Questions about the matrix below.
1) Report the entry just right of the smallest entry.
2) Report the second entry in reading order.
3) Report the entry just right of -51.
4) Report the entry just left of -88.
5) Report the 1st entry in reading order.
6) Report the 3rd entry in reading order.
[[-863, -514, -51, -425, 316, -452, -47, 78, -996, -238, 285, -258, -231, -238], [463, 82, -218, 57, -492, 53, -218, -331, 527, -102, -497, -88, -98, -109]]
1) -238
2) -514
3) -425
4) -497
5) -863
6) -51

[[-0.04, -0.11, 0.00, -0.11, -0.01, -0.15, -0.20, 0.02, -0.04, 0.13, 0.08],
 [-0.05, -0.11, -0.07, -0.02, 0.05, -0.13, -0.10, -0.07, -0.13, 0.03, 0.12],
 [0.00, 0.04, 0.11, -0.05, -0.06, 0.02, -0.04, 0.00, -0.04, 0.02, -0.03],
 [-0.11, -0.28, 0.11, -0.08, 0.05, -0.01, -0.14, -0.13, -0.13, -0.06, 0.18],
 [0.05, -0.23, -0.01, 0.02, 0.02, -0.13, -0.14, -0.11, -0.04, 0.08, 0.03]]
The bottom entry of the column that holds the smallest entry is -0.23
Read off the last entry, reading row by row.
Answer: 0.03
Read off the third entry on the diagonal from the top-right corner.
Answer: -0.04
The entry directly below the centre entry -> -0.01
The smallest entry in the last column: -0.03
The entry directly above the centre entry -> -0.13
The entry in the top-right corner: 0.08
The entry directly above the smallest entry: 0.04
Read off the minimum.
Answer: -0.28
Read off the first entry in reading order.
Answer: -0.04
The fifth-last entry, reading row by row: -0.14
Read off the largest entry in the first column.
Answer: 0.05
The entry just left of the centre entry is -0.06
Read off the third smallest entry.
Answer: -0.20
Read off the last entry in the row that holds the smallest entry.
Answer: 0.18
The 4th-last entry, reading row by row is -0.11
Read off the largest entry in the first row.
Answer: 0.13
The entry just right of the centre entry -> -0.04
The fifth entry, reading row by row -> -0.01
Read off the second entry on the main diagonal.
Answer: -0.11
The 3rd entry from the end, reading row by row -> -0.04
The third largest entry is 0.12
Read off the entry at the centre.
Answer: 0.02
The largest entry in the last row is 0.08
Read off the fourth entry in reading order.
Answer: -0.11
The entry just left of the largest entry is -0.06

6.714  1.726  1.240  -0.210  -0.249  -0.346  -0.447
Read off the entry just right of 6.714.
A: 1.726
The entry just right of -0.210 is -0.249

array([[ 0.337, -3.241, -0.422,  0.701,  1.935, -0.140, -3.408, -0.100,
        -0.581,  1.550,  2.626,  0.174, -3.031, -0.636],
       [ 0.337,  5.009, -2.164,  0.488, -1.015, -0.140,  6.334, -0.100,
         2.106, -1.834, -5.157,  0.174,  7.766, -1.094],
       [ 0.337, -3.241, -0.422,  0.701,  1.935, -0.140, -3.408, -0.100,
        -0.581,  1.550,  2.626,  0.174, -3.031, -1.094],
       [ 0.337, -3.241, -0.422,  0.701,  1.935, -0.140, -3.408, -0.100,
        -0.581,  1.550,  2.626,  0.174, -3.031, -1.094],
       [ 0.337, -6.540, -0.422,  0.701,  4.885, -0.140, -7.305, -0.100,
        -0.581,  2.226,  5.739,  0.174, -7.350, -1.094]])
Report the entry just left of 4.885.
A: 0.701
Report the minimum.
A: -7.350
The entry just right of the largest entry: -1.094
Report the entry just right of 6.334.
A: -0.100
The largest entry -> 7.766
The entry just left of -7.350 is 0.174
The entry just left of the largest entry is 0.174

Questions about the row below.
1) What is the entry just left of -2.211?
2) What is the entry just left of -6.310?
[-0.275, -4.807, 1.323, 0.303, 1.653, 4.490, -2.211, -6.310]
1) 4.490
2) -2.211
